Here are some numbered points:
c(0.325, 0.386, -0.172, -0.386, 1.466, -0.368, 1.579, -0.966, 0.871, 0.344, 0.660, 1.656, -1.580, -0.646,
  0.722, -0.303, -1.030, 0.268, 1.067, -1.263, 0.673, -0.260, -1.408, 0.476, -1.225, 1.271, 1.165, 1.024,
  -1.414, -0.852, 0.739, 1.442, -0.759, -0.569, -0.623, -1.109, 1.189, -1.582, -1.073, 0.083, -1.738, 1.359,
  -0.095, 0.820, -1.509, 0.217, 1.680, -0.017, -0.531) 0
c(0.325, -0.821, 1.035, 1.602, -0.239, 0.839, -1.475, -0.468, -0.123, 0.202, -1.329, 1.514, 0.124, 0.064,
  -1.195, 1.543, -1.456, -0.300, 1.351, -0.908, 1.028, -0.615, -0.201, 1.257, -0.302, -1.569, 1.449, 0.881,
  -1.272, -0.639, 1.165, 0.447, 1.726, 0.496, -1.120, 0.524, 1.118, 0.620, -0.718, -1.692, -1.099, -0.487,
  0.118, -1.026, -0.870, 1.069, 0.686, 0.338, -1.597) 1
c(-1.664, -0.111, -0.243, 1.034, 1.253, -1.362, -1.546, 1.449, 0.090, 1.125, -1.045, -0.119, -0.870, 0.845,
  0.225, 0.336, 0.461, -0.371, 0.570, -0.340, 1.099, -0.686, 1.646, 0.902, 1.545, -0.717, -0.539, -1.249,
  -1.201, -1.633, 1.591, 1.442, -1.114, -0.072, -0.978, -0.257, 0.052, -1.511, 1.199, -0.769, 0.819, 1.359,
  -0.876, 0.252, -1.367, -0.422, 0.402, 0.693, 0.676) 2
c(-1.167, 1.238, 0.467, -0.031, 0.898, -0.084, 0.088, -0.468, 0.232, 1.409, -0.903, -0.545, -0.657, -1.285,
  -1.408, 1.472, 0.532, 1.049, 1.067, 0.157, -1.174, -1.539, 1.575, -0.802, 1.687, 1.200, -1.676, -1.533,
  0.219, -0.639, 1.307, -1.115, 0.448, 0.710, -0.978, -0.328, -0.303, 0.691, 1.128, -1.621, 0.606, 0.862,
  -1.090, -0.103, -0.515, -0.777, 1.538, 0.338, -0.176) 3
c(1.177, -1.034, 0.751, -0.315, -0.097, -0.865, 0.727, -0.184, 0.800, 0.983, 1.654, -0.190, -0.657, -1.356,
  0.651, -1.298, 1.171, 0.197, 0.215, -1.050, -1.529, -1.184, -0.698, 1.399, -1.225, -0.788, 1.733, 0.597,
  0.432, -1.349, -0.895, 0.305, -0.546, -0.001, 1.579, -0.470, -0.445, -0.019, -1.570, 1.362, -1.738, 0.507,
  0.331, -0.387, 1.260, -1.417, 1.041, 0.906, 1.528) 4
c(-0.031, 0.599, 0.183, -0.315, -1.091, 1.336, 1.508, -1.250, -1.331, 0.770, 0.021, -0.829, -0.586, 1.413,
  0.509, 0.407, 0.319, 1.049, 0.073, -0.979, 1.738, -0.829, -0.201, -1.655, -0.728, 1.200, 0.739, 1.592,
  1.711, -1.420, -0.610, -0.902, -0.404, -0.427, -0.197, 0.950, -1.368, 0.833, 0.276, 1.078, 1.387, -1.694,
  0.544, 0.110, -1.509, 1.211, -0.521, -1.580, -1.100) 5
c(0.609, 0.457, 0.822, -1.309, -0.594, 0.768, -0.906, -0.113, -0.336, 0.912, -1.329, -0.758, 1.260, -0.362,
  -0.840, -1.440, -0.178, 0.481, -0.211, 0.796, 1.170, -1.255, 0.083, 1.399, 1.119, -1.143, -0.966, 1.308,
  0.645, 0.995, 0.313, 0.234, 1.726, -1.563, 1.508, 1.376, -1.581, -0.516, -0.363, 0.012, 1.600, -0.700,
  0.260, -0.671, 1.544, 0.146, -1.658, -1.722, -1.028) 6
c(1.177, 0.670, -1.237, -1.309, -1.730, 0.910, -0.125, -1.037, -0.336, -0.579, 1.086, -0.687, 0.479, 1.271,
  0.651, -0.516, 1.242, 1.049, 0.499, -1.334, -1.316, 1.373, -0.982, 1.470, -0.373, -1.569, -0.042, -0.752,
  0.929, -0.425, -1.534, 0.589, -1.612, 0.710, 0.016, -1.038, 0.194, -0.872, -1.144, 0.154, 0.321, 1.572,
  -0.663, 1.318, 0.266, 1.708, -0.237, 1.687, 0.108) 7
c(-1.309, 0.812, -1.024, 1.602, -0.878, 1.123, 1.579, -0.468, -1.757, 0.273, 1.441, 0.165, -0.089, 1.058,
  -1.053, -1.511, -0.036, 0.623, -0.495, -1.405, 1.596, -1.255, -0.272, -0.660, 0.764, -0.362, -0.539, 0.455,
  1.285, -1.136, -1.605, -0.689, 1.371, -0.356, 0.229, 0.382, 1.686, 0.620, -0.789, 1.149, -0.105, 0.507,
  1.183, -0.955, -1.651, 0.998, 0.686, 0.054, -1.242) 8
c(-0.741, -0.750, -1.024, -0.883, 0.685, 0.981, 0.301, -1.747, 0.587, -0.011, -0.335, -1.326, 0.621, 1.342,
  1.077, -0.587, -0.320, 1.049, -0.424, -1.121, -0.534, -0.118, -0.982, 0.405, -1.651, 1.627, 1.236, 0.881,
  -1.059, -1.207, 0.100, -0.121, -0.191, 0.710, 1.721, 1.163, 1.473, -1.440, -1.286, 1.433, 0.463, -0.487,
  1.325, -1.523, 0.053, 0.288, 1.538, -1.580, 0.392) 9
c(-0.244, -0.253, -0.811, 0.750, -1.020, -1.078, -0.054, 1.023, 0.303, 1.338, -0.690, 0.236, 1.615, -1.427,
  1.645, -1.724, 1.242, 0.623, -0.850, -1.050, -1.174, 1.373, 0.865, -0.163, -0.586, -0.433, -1.179, 1.166,
  0.503, 1.492, -0.682, -0.902, 0.306, 0.070, 0.655, 0.737, -1.581, 0.975, 1.199, 0.439, -1.454, 0.081,
  1.680, -0.529, 0.834, -1.275, -0.024, -0.373, -1.597) 10
c(-1.593, -0.111, 1.035, -1.025, 0.685, 1.762, 0.230, 1.520, -1.189, 1.622, -0.761, -1.255, -1.154, -0.859,
  -0.485, 1.188, 0.319, 0.623, 0.002, 0.796, 0.389, -1.539, 0.936, 0.405, 1.332, -0.646, 0.952, -0.113,
  -0.278, -1.704, 1.236, 0.518, 0.093, -0.782, -1.404, 1.163, -1.368, -0.872, 1.412, -0.556, 1.458, -1.552,
  0.118, -0.387, 0.834, -0.990, 0.615, -0.444, -0.176) 11
c(-1.522, 1.167, -1.166, 1.318, 0.188, -1.220, -0.409, -0.966, 0.587, 0.344, -0.121, -0.474, 0.905, -0.575,
  -1.408, 0.123, -0.604, -0.655, 1.706, 1.506, 0.389, -0.118, 0.723, -0.873, 1.545, 0.703, -1.179, -0.326,
  -1.485, 0.072, 1.378, -1.044, 0.519, -0.853, 0.939, -1.607, 1.118, 1.614, 1.270, -1.692, 0.961, 0.436,
  -0.237, 0.536, -1.367, -0.209, 1.041, -1.012, 0.037) 12
c(-0.528, -1.318, 1.390, 1.176, 0.827, -0.084, 0.017, 0.526, -0.905, 1.622, -1.400, 1.514, -1.012, -0.433,
  -1.551, 0.975, -1.172, 0.552, 0.925, -1.476, 0.389, 0.024, -0.840, -0.376, -0.302, -1.214, 0.739, -1.604,
  1.711, -0.212, -0.468, -0.689, 0.661, 0.070, -1.688, 1.092, 1.331, -0.943, 0.205, -1.337, -0.673, -0.061,
  1.538, 0.323, 0.408, 0.856, 1.254, 1.119, -0.957) 13
c(-0.528, -0.111, -0.314, 1.602, 0.472, -1.078, 1.082, 1.165, 1.297, -0.721, -1.045, -0.332, -0.941, 0.703,
  -0.414, 1.259, -1.243, -0.158, 1.706, -1.334, 1.241, 0.947, 0.368, -1.442, -0.515, 0.206, 0.313, 1.592,
  -1.485, 0.569, 1.449, 0.376, 0.164, -0.995, 0.726, -1.678, -0.161, 0.833, 0.915, -1.621, -0.034, -0.771,
  -1.303, 1.389, -0.657, -1.488, 0.047, 0.764, -0.815) 14
c(-1.664, 1.665, -1.379, 0.466, -0.310, 0.200, -1.048, 0.313, 1.226, 1.480, 1.086, -1.113, -1.367, -0.788,
  0.012, -1.298, -0.178, -0.726, 0.428, 1.577, -0.606, -0.971, 0.723, 0.192, 0.622, 0.561, -0.326, -1.462,
  1.000, 0.285, -0.255, -0.973, -1.541, 0.852, 1.366, -1.607, 1.118, -0.516, -0.576, -0.414, 1.174, 0.862,
  1.396, -0.103, 0.692, -1.133, 1.609, -0.657, 0.108) 15
c(0.609, -0.253, 0.112, -1.665, 0.472, 1.194, -0.977, 1.307, 1.368, 0.415, 1.015, -0.403, 0.905, -1.356,
  -0.627, -0.800, -1.385, -0.513, -1.489, 1.648, 1.667, -1.113, -0.414, 1.257, -0.728, 0.206, -0.824, -0.894,
  0.290, -1.207, -0.042, -1.541, -0.262, -1.776, 1.721, 1.092, 0.620, -0.161, 0.915, -0.059, 0.677, -1.268,
  -1.161, 0.039, 1.473, 1.282, 0.331, -0.515, 0.818) 16
c(0.040, 0.528, -1.308, -1.522, 1.324, -0.723, 0.940, 0.739, 1.510, -1.361, 0.163, 0.662, -1.651, -0.433,
  1.148, -0.161, -1.598, -0.868, -0.850, 1.293, 1.312, 0.663, 0.154, 0.334, -1.651, 1.413, -0.397, 0.881,
  -0.349, 0.427, 0.952, 1.513, -0.972, -0.285, -0.552, -1.394, 1.047, -0.090, 0.276, -1.124, -0.744, 0.081,
  -0.308, 0.465, -1.083, -0.564, -1.232, 1.616, 1.741) 17
c(0.893, 0.031, 0.467, -0.386, -1.233, 1.194, -1.119, -0.610, -1.402, 0.912, -0.903, -0.971, 1.331, -0.433,
  0.367, -0.872, 0.674, -1.366, 0.002, 1.648, 0.034, 0.166, -1.763, 1.470, 0.622, 0.277, -0.682, -1.533,
  1.071, 0.995, 0.100, -1.612, 0.803, -0.711, 1.366, 1.234, -0.800, -0.303, -0.150, 0.439, 1.387, -0.416,
  -1.090, -1.523, 1.544, 1.779, -0.237, -1.296, 0.605) 18
c(-1.096, -1.460, -0.172, 0.395, -1.517, 0.768, 1.224, -0.824, -1.402, 0.486, -0.264, 1.656, -0.941, 1.627,
  -0.414, 0.549, 0.745, -1.010, 1.138, -1.689, 1.809, 0.024, 0.083, -0.731, -0.088, -0.362, 0.384, 1.308,
  1.498, -1.278, -1.605, -0.547, 0.235, -0.995, -1.617, 0.311, 0.834, 1.401, -0.008, 1.362, 0.606, 1.004,
  0.899, 1.033, -0.870, -0.138, -0.521, -0.657, -1.171) 19
c(-0.528, 0.954, -0.385, -0.954, -1.162, -1.007, 1.295, 1.662, -0.123, 0.557, 0.660, 1.656, -1.438, 0.206,
  1.432, -0.729, 1.171, 1.546, -0.850, -1.192, -1.458, -0.189, 0.154, 0.760, 1.545, -0.646, -0.753, -0.397,
  0.361, 0.285, 0.668, -0.973, -1.612, -0.072, 0.939, -1.323, -1.439, 0.052, 1.341, 0.865, -0.247, -0.487,
  1.041, 1.104, 0.408, -1.630, -0.308, 0.480, -1.242) 20
c(-0.599, -1.176, 0.396, 0.324, -1.375, 0.839, 0.585, -0.042, -1.260, 0.628, -0.477, 0.165, 0.763, -0.078,
  1.361, -1.085, 1.668, 1.333, -1.418, 0.086, 1.241, 1.373, -0.343, -1.584, 1.190, 1.556, -0.966, 1.095,
  0.858, 1.492, -0.610, 0.305, 0.519, 0.141, -0.694, -0.896, -1.510, -0.445, -0.221, 0.936, 1.600, -0.771,
  0.970, -0.103, -0.870, -0.280, -1.303, -1.722, -1.597) 21
c(1.177, -0.182, 1.390, 0.040, 1.608, -1.078, -1.546, 0.597, 1.510, 0.770, -0.974, 1.301, 0.621, -0.362,
  -0.769, 0.194, -1.456, 0.481, 0.499, 0.725, -0.819, 1.302, -0.130, -0.305, 0.906, -1.640, 1.023, 0.029,
  -1.343, 1.208, 1.449, 0.163, 1.726, -0.782, 1.081, -0.541, -0.871, -0.232, -0.363, -1.195, -0.673, -1.694,
  -1.090, 0.252, 0.834, -0.422, 0.331, -1.296, -1.455) 22
c(0.822, -1.744, 1.461, -1.096, -0.097, 1.194, -0.835, -0.042, -0.265, 1.338, 0.163, -0.474, 1.615, 1.271,
  0.438, 0.833, 0.035, 0.623, -0.566, -0.340, 1.383, -0.971, 0.865, 0.263, -1.225, -0.433, 1.023, -1.107,
  0.645, -1.349, -0.326, -0.121, -1.541, -1.350, 0.371, 1.447, -1.652, -1.014, -0.647, 0.510, 1.600, -1.410,
  0.189, 0.678, 1.686, -0.706, -0.734, -1.509, 1.102) 23
c(0.680, 0.954, -0.314, 0.821, 1.111, -0.936, -1.332, 0.881, -0.549, 0.486, 0.731, -0.616, -1.154, -1.427,
  0.580, -1.653, 0.177, -0.158, -0.424, 0.441, -0.748, 1.160, 0.083, 1.470, 1.332, -0.007, -0.895, 0.100,
  1.569, 1.279, -0.824, -1.115, 1.726, 0.212, 1.437, 0.382, -1.439, -0.090, -1.570, -0.343, -1.738, 0.791,
  -1.090, -1.310, 1.615, -0.067, -0.734, -0.586, 1.102) 24
c(-1.025, -1.034, -0.669, 1.602, 0.969, -0.723, 0.372, 1.307, 1.155, -1.645, 0.944, -0.474, -0.799, -1.285,
  -1.408, 1.472, -0.036, -0.513, 1.280, -0.908, 0.602, 1.657, -1.621, 0.263, -1.296, 0.703, -0.042, -0.326,
  0.787, 1.421, -1.534, 0.660, -0.688, 0.496, -1.191, -1.678, 0.194, 1.117, 0.063, 0.154, -1.170, 1.572,
  0.402, -0.245, -0.160, -0.351, -0.308, 0.835, 1.102) 25
c(-0.386, -1.673, 0.893, -0.599, 0.756, -0.723, -0.480, -1.534, -0.265, 0.486, -1.400, -0.332, 1.189, 0.206,
  1.006, -0.019, -1.172, 0.339, 0.854, -0.695, -1.600, 0.166, 0.368, -0.163, -1.367, 1.200, -0.255, 0.739,
  -1.201, 0.356, 1.449, 0.589, -0.972, 1.633, 1.294, 1.376, -0.090, -1.298, -0.860, 1.433, -0.673, -1.055,
  1.041, -0.955, 1.544, -1.488, 1.609, 0.054, 0.676) 26
New points follow, each followed by the numbers of its five nearest points above, looking only along the 8 directions in which the numbered points spread most, nearest first.
c(-1.522, -0.679, 0.041, 0.750, -0.878, 0.768, 0.372, 1.165, -1.331, -0.792, -1.116, -0.545, 1.331, 0.561,
  -0.130, 0.620, -1.670, 0.268, 0.854, 1.151, 1.809, -0.118, 1.504, -0.731, -0.373, 1.484, -1.179, 1.024,
  1.071, 0.569, -0.539, -1.470, 1.655, -0.995, -0.410, 0.950, 0.123, 1.401, -1.002, -1.053, 1.316, -1.694,
  -0.237, -1.381, -0.302, 0.075, 0.260, -1.438, 0.463) 6 5 21 12 18
c(0.822, -0.324, 1.461, 1.673, -1.091, -0.297, -0.977, -1.463, -0.834, -1.361, -1.187, 0.023, 0.195, 0.277,
  -0.485, -1.156, 0.958, 0.552, 1.351, -1.689, 0.034, 1.018, -1.550, -0.873, 1.119, -0.646, 1.307, 0.313,
  -0.420, -1.562, -0.255, -1.612, 1.655, 0.852, 0.655, 0.382, 0.691, 1.188, -0.150, -0.911, 1.529, 0.081,
  1.396, -0.742, 0.550, -0.493, 0.828, 0.409, -1.242) 13 8 1 19 10
c(-0.812, 1.167, -1.166, 1.602, -1.517, -0.439, 0.159, -0.397, -1.615, 0.273, 1.370, -1.184, 0.976, -0.078,
  0.225, -1.014, -0.675, -0.513, -0.708, 0.796, 1.596, -1.752, 1.078, -0.305, -0.017, 0.348, 0.526, -0.397,
  0.716, -1.278, -0.255, -1.044, 1.442, 0.496, 1.081, 1.021, 1.544, 0.407, -1.641, -1.408, -1.383, 1.288,
  0.615, -0.955, -0.799, 1.779, -0.095, 0.054, 0.889) 8 15 18 7 12
c(-0.315, 1.309, -0.243, 1.034, 1.182, 0.697, -1.332, 1.449, 1.226, -1.574, -0.406, 1.159, -0.018, -0.220,
  0.367, 1.543, -1.456, 0.268, 1.635, 0.441, 0.957, 0.947, -0.982, 0.476, 0.551, -1.498, 0.171, -0.681,
  -0.633, 0.285, -0.042, 0.944, -0.475, -0.924, -0.126, -1.678, -0.587, 0.691, 1.696, -1.621, -1.028, 0.081,
  -0.805, 0.749, -1.154, -1.204, -1.090, 1.403, -1.171) 14 25 2 17 22
c(-0.173, -1.389, 0.680, -1.451, -0.097, -0.226, 0.372, -1.676, -0.834, 1.622, 0.944, -1.681, 1.118, 0.348,
  -0.556, 1.685, 1.455, -0.797, 0.499, 1.577, -0.321, -1.326, 0.581, 1.115, 0.551, -0.362, 0.242, -0.468,
  -0.988, -1.491, 0.100, 0.873, -0.688, 0.710, -1.546, 1.305, -1.226, 0.052, 1.199, 0.012, 1.316, -1.055,
  -0.166, 0.394, -0.657, -0.848, 0.970, -1.154, 1.457) 11 23 2 3 16
c(-0.031, 1.594, 0.254, 0.182, -0.523, 0.697, 0.727, 0.455, -0.194, -1.716, 0.376, 0.449, 0.053, -0.575,
  0.864, -1.440, 1.100, -1.081, -1.276, 1.435, -1.529, 0.521, 0.723, -0.873, -1.509, -0.362, -0.539, -1.036,
  -0.988, -0.425, 1.449, -1.541, -0.759, -0.782, -0.268, -1.323, 1.686, 0.123, 1.554, 1.078, 0.890, -0.913,
  0.047, 1.176, 0.976, -0.138, -1.232, 1.332, 1.315) 15 17 20 7 16
c(-0.812, -0.182, 1.106, -1.522, 0.116, -1.007, -0.409, 1.662, 1.155, -0.366, -0.192, -0.048, -0.657, 0.419,
  1.077, 0.620, -1.741, 0.339, -1.560, 1.506, -1.245, -0.331, 1.220, 0.192, 0.764, 0.419, 1.591, 1.663,
  -1.627, 0.995, 0.881, -0.547, 0.519, -1.350, -0.765, 1.447, -1.155, -0.658, -0.008, -1.408, 0.534, -1.197,
  0.686, 0.039, -1.012, -0.848, -0.521, 0.835, 1.386) 22 2 14 11 17
c(-1.025, 0.741, -1.308, 0.324, -1.233, -1.362, 0.727, -1.605, -0.834, -1.147, 0.092, 1.443, 1.047, 1.769,
  -1.337, -0.729, 1.313, -0.158, 1.564, 1.080, 0.247, 1.089, -1.053, 0.405, -0.017, -0.504, 0.668, -0.397,
  0.503, -0.354, -1.747, -0.618, 0.306, -0.640, 0.229, -0.044, 1.260, -0.161, 1.199, 1.504, 0.534, 1.643,
  0.899, -0.884, 0.834, -0.848, -1.516, -1.651, -0.247) 8 7 19 21 5
c(0.822, -0.679, 0.822, -0.599, -0.878, 1.336, 1.011, -1.534, -0.194, 0.699, 0.447, -0.758, -0.373, -0.007,
  -0.911, 0.194, 1.171, 0.126, 1.493, -0.482, -1.316, -0.047, -0.414, 0.476, 0.622, -1.285, 0.952, -1.604,
  1.142, -1.562, -1.250, -0.192, -1.114, 1.491, -1.688, 1.447, 1.615, 1.046, 0.276, -0.698, -0.318, 1.359,
  -1.019, 0.323, -1.367, 0.643, 0.118, 1.687, -1.028) 13 7 8 19 25
c(0.964, 1.594, -1.166, -0.812, -1.304, -0.581, 1.224, -1.747, -0.762, -0.153, -0.264, -1.397, -1.580, 1.556,
  -0.911, -0.445, 0.745, 1.333, -0.353, -1.050, 0.176, 0.379, -0.130, -0.873, 0.480, 0.632, -1.321, 0.384,
  -0.988, -0.212, 1.094, 0.234, 1.016, 0.994, 1.437, 0.027, 1.331, 0.123, -1.499, -0.556, -0.531, 1.714,
  -1.232, 0.252, -1.580, 1.637, 0.544, 0.835, 0.747) 8 0 25 15 7
c(1.248, 0.173, -1.024, -0.954, 1.040, -0.226, -1.119, -0.610, 0.871, -1.645, 1.299, -1.255, 0.479, 1.058,
  -0.840, 0.762, -0.249, 0.197, -0.353, 1.577, 0.744, -0.758, -1.763, 0.831, -1.509, 0.490, -1.534, -1.178,
  1.142, -1.349, -0.184, -1.399, 0.377, -0.072, 1.650, -0.470, 1.473, -1.085, 0.063, 1.362, 0.534, -0.629,
  -0.450, 0.252, 0.692, 1.495, -0.095, -0.799, 1.741) 16 18 7 15 9
c(1.532, 0.457, -1.024, -0.457, -1.517, -0.794, 1.011, -1.605, -1.473, -0.295, 0.376, -0.332, 0.763, 0.277,
  -0.201, -0.019, 0.887, -1.081, 0.144, 0.299, 0.957, -1.681, -1.266, -0.944, -1.296, 1.129, -1.037, 1.379,
  -0.775, -1.349, 0.597, -1.683, 1.655, 1.136, 1.579, -0.115, 1.686, 1.046, -0.647, 0.581, 1.387, -0.487,
  -0.734, 0.394, -0.586, 0.004, 0.757, 0.054, 1.315) 9 8 5 15 0
c(0.822, 0.457, 0.254, 1.673, -1.304, -1.291, -1.546, -1.534, -1.260, 1.125, -0.761, -0.261, 1.686, -0.930,
  1.077, -1.724, 0.887, 0.623, -0.211, 0.654, -0.961, 1.231, -0.911, -0.731, 0.977, -0.149, -1.605, -1.107,
  -0.917, 1.421, 0.668, -0.476, 1.584, -0.001, 1.366, 0.240, -0.374, -0.658, -0.079, -0.556, -0.034, 1.501,
  1.183, -0.458, 0.408, 0.927, -1.445, 0.125, 0.392) 24 10 18 6 22
c(1.461, -0.679, 0.964, 0.679, 0.330, 0.626, 0.088, -1.179, -0.834, 1.338, -1.187, 0.165, 1.757, -1.356,
  0.793, 0.833, 1.100, -1.010, 0.215, 1.506, 1.667, -0.402, -1.621, -0.234, -0.728, 0.490, -1.676, -1.249,
  1.214, -0.496, -0.895, 0.305, 0.945, -0.143, -0.410, 1.660, -1.510, -0.019, 0.631, -0.911, 0.392, -0.132,
  -0.592, -0.316, 1.047, 1.353, -1.374, -1.651, -0.957) 6 18 16 23 21
c(-0.102, 0.741, -0.456, 0.466, 1.324, 0.200, 0.869, -0.255, 0.374, -1.361, 0.589, -0.545, -0.444, 1.058,
  1.077, -0.872, -1.456, 0.055, -1.205, 1.293, 1.809, -1.184, -1.692, -1.299, -1.580, 1.200, -0.610, 0.313,
  0.929, -0.710, -1.108, -0.973, 0.093, -1.563, 1.650, 0.737, 1.473, -0.090, -0.931, 1.433, -0.318, -0.771,
  0.189, 0.607, -1.722, 1.637, 1.112, -0.373, 0.392) 9 8 5 0 16
c(0.680, -1.034, -1.095, 0.679, -1.375, -1.504, 0.443, 1.378, -0.336, -0.508, -0.761, -0.900, -0.799, 0.135,
  1.077, -0.374, -0.462, 1.617, 1.280, -1.689, -1.387, -0.118, 1.646, 0.902, 1.332, 0.561, -1.250, 0.526,
  0.858, -0.568, 1.449, 0.234, -0.688, 1.562, -0.126, -1.180, -1.652, 0.336, -0.221, -0.627, -1.454, 1.217,
  0.118, 0.749, 0.976, -1.062, 0.260, 1.119, 0.037) 20 10 4 25 2
c(-1.238, 0.670, 0.467, 1.460, -1.020, -1.291, -0.054, -1.605, -1.544, -0.721, -1.187, -0.261, 0.053, -0.078,
  -0.556, 0.904, 0.745, 1.049, 1.635, 0.086, 0.744, 0.521, 1.646, -0.873, 0.835, 1.342, -1.605, 0.384,
  -1.698, 1.563, 1.094, -0.192, 1.229, 0.212, -1.049, 0.240, 1.047, 0.407, -0.789, -0.485, 0.108, 1.288,
  -0.948, -0.387, -1.154, -0.564, -0.450, -1.438, 1.457) 12 3 14 2 8
c(-1.451, 0.812, -1.379, 1.247, 0.045, 0.058, 0.301, -1.605, -1.047, -0.082, -0.761, -0.687, 1.047, -0.362,
  -0.627, -0.587, 0.390, -1.152, 0.499, 0.725, 0.460, 1.089, -1.124, 1.044, -0.159, 0.135, -0.468, 1.521,
  -0.349, 1.208, 1.520, -0.831, -0.191, 0.710, -0.907, 0.666, 1.615, -1.156, -1.641, 1.433, 0.890, 1.714,
  -1.729, -0.316, -1.296, 0.643, 0.189, -1.438, 1.386) 8 12 15 9 0
c(1.461, 0.741, -1.308, 1.318, -0.523, -1.007, -1.190, -1.534, -0.407, -1.005, -0.050, -1.610, 0.266, 1.627,
  -0.911, -1.724, 0.248, 1.049, -1.418, 1.506, -0.463, -1.184, 0.368, 0.831, -0.017, 1.271, 0.100, 0.952,
  -0.775, 1.066, -0.184, 0.163, 0.590, 0.568, 1.721, 1.234, -0.303, -0.872, -0.718, 0.368, 0.677, 0.507,
  1.112, -1.381, -1.580, 1.708, -0.450, -0.657, -0.176) 18 9 6 15 24
c(-1.096, -1.531, -1.095, 0.253, -1.730, -1.362, 1.153, 1.236, -0.052, -0.295, -0.903, 1.656, 0.408, -0.788,
  1.432, -0.516, 1.029, -0.016, 0.641, -1.334, -1.458, 1.657, -0.698, 0.476, 1.190, 0.561, -0.397, 0.952,
  0.219, 1.563, -0.255, -0.973, 1.016, 0.354, -1.191, -0.541, -0.800, -0.161, -0.718, 1.362, -1.312, 0.862,
  0.686, 1.460, 0.124, -1.559, 0.757, -0.373, 0.108) 10 20 25 21 4
c(-1.380, 0.883, -0.101, -1.665, 0.756, -0.155, 1.011, -0.042, 0.019, 1.480, 0.163, -1.681, -0.941, -0.646,
  -0.627, 1.330, 0.816, -1.010, 0.215, 1.080, -1.245, -0.900, 0.439, 0.334, 1.687, 0.561, -0.468, -1.462,
  -0.136, -0.923, 1.520, 1.299, -0.546, 0.354, -0.765, 0.666, -0.303, 1.401, 1.625, -1.124, 0.677, -1.268,
  -1.232, -0.387, -0.444, -1.488, 1.183, 1.119, 0.321) 2 3 11 15 12
c(-0.031, 1.309, 0.751, -1.025, -1.659, 0.768, 0.656, -0.184, -0.336, -1.361, 1.015, 1.230, -0.302, -0.575,
  -0.769, 1.472, -1.456, 1.475, -0.211, -1.689, -1.174, 0.024, -0.556, 0.405, -0.017, -1.569, 1.094, 0.171,
  0.503, 1.563, -0.966, 1.655, -0.546, 0.141, -1.191, -1.038, 0.905, 0.336, 1.270, -1.479, 0.250, -0.416,
  1.112, 0.536, 0.834, -0.777, -0.734, 1.687, -1.100) 25 13 7 19 0
c(0.112, -1.531, -0.740, -0.954, -1.659, 1.123, 0.940, 1.307, 0.800, 1.409, 1.512, -1.113, -0.302, 0.632,
  -0.485, 1.117, 0.745, -0.513, -1.063, -0.624, -0.677, -1.610, 1.646, -0.021, 0.977, 0.135, 1.236, -0.113,
  1.640, -0.994, -1.392, -0.405, -1.185, 0.283, -1.688, 0.737, -0.871, -0.090, 0.205, -0.272, 0.392, -1.410,
  1.254, -0.245, -1.296, 0.359, 0.615, 1.545, 0.534) 7 11 19 23 20
c(0.112, -0.963, 0.609, 0.395, 1.537, -0.936, -1.688, 1.236, 1.581, 0.486, -0.121, 0.946, 0.621, 0.064,
  -0.627, 0.265, 0.745, -0.726, -0.566, -0.056, -1.316, 0.308, 1.007, -1.370, -1.083, -0.504, -0.682, 0.242,
  -0.349, 1.492, 1.662, 1.442, -1.256, 0.781, -0.268, -0.399, -0.871, 1.188, -1.215, -0.201, 1.316, -1.126,
  0.686, 0.110, 1.118, -1.417, 0.970, -1.651, -1.526) 22 26 10 14 20
c(-0.315, 0.173, -1.308, 0.395, 1.608, -1.362, -0.054, 0.313, 1.652, -0.579, -0.619, 1.301, -0.728, -0.149,
  -0.485, 1.046, 0.532, 0.907, 0.641, -1.121, -1.529, 1.515, -0.201, -0.873, -0.728, 0.135, -0.255, 0.313,
  -0.988, 1.492, 0.952, 1.157, -0.404, 0.852, 1.437, -1.536, -0.942, 0.762, -0.008, 0.083, -1.525, 0.507,
  -1.232, 1.176, 0.692, -1.630, 1.325, -1.083, -1.313) 14 25 0 10 22
c(1.035, -1.744, 0.396, 1.034, 1.608, 0.413, -0.054, 0.171, 0.232, 1.551, 0.092, -0.119, 0.621, -1.427,
  1.503, -1.014, -1.314, -0.655, -0.779, -0.482, 0.957, -0.047, 0.083, 0.902, -1.154, 1.200, 0.810, -0.255,
  -0.633, -0.425, -1.463, -0.547, -1.185, -0.427, -0.197, 0.524, 1.686, -1.369, 0.631, 1.291, -0.957, -0.842,
  1.325, 0.678, -1.580, 1.495, 1.112, -1.651, -1.028) 9 0 26 4 7
c(0.538, -0.679, 0.893, 1.460, -0.594, -0.013, 0.656, 1.662, -1.615, -1.005, -0.264, 1.656, -1.296, -1.214,
  1.432, -0.161, -0.817, 0.836, -1.134, -1.618, 1.241, 0.521, 0.368, 1.257, -0.230, 0.206, 0.100, 0.029,
  0.716, -1.491, -1.747, -0.476, -0.688, 0.283, -1.049, 0.169, -0.445, -0.943, -1.215, 1.575, -1.454, -0.345,
  1.041, 1.318, -0.870, 1.282, 0.260, 0.977, 0.889) 7 19 25 4 13
c(-1.238, 1.309, -0.030, 0.395, 1.395, 1.194, -0.906, -0.397, 0.303, 1.196, 0.163, -0.758, -0.089, 0.774,
  -0.556, 1.472, -1.527, -0.939, 1.564, 1.293, -1.316, -1.255, -0.769, 0.760, 1.687, -0.504, -0.255, -1.675,
  -0.207, -1.562, 0.952, 0.092, -0.830, -0.498, -1.049, -1.109, 0.834, 0.478, 1.625, -1.337, 0.250, -1.623,
  0.189, -0.671, 0.905, 0.004, 1.041, 0.622, 0.605) 2 3 11 15 12
c(0.751, 1.522, -0.811, 0.821, 0.969, 0.555, 1.366, 0.384, 0.232, 0.060, 0.163, -0.971, -1.012, -1.214,
  -0.059, -1.582, 1.029, -0.868, -1.632, -0.198, 0.318, -0.615, -0.769, -1.442, -1.722, 1.200, -0.255, 0.668,
  1.142, 0.356, -1.392, -0.476, -0.333, 1.349, 0.016, 1.305, 1.615, -0.161, -1.499, -1.124, -0.673, 1.714,
  0.544, 0.749, -1.225, 1.566, -0.876, -0.444, 0.960) 7 25 8 15 0
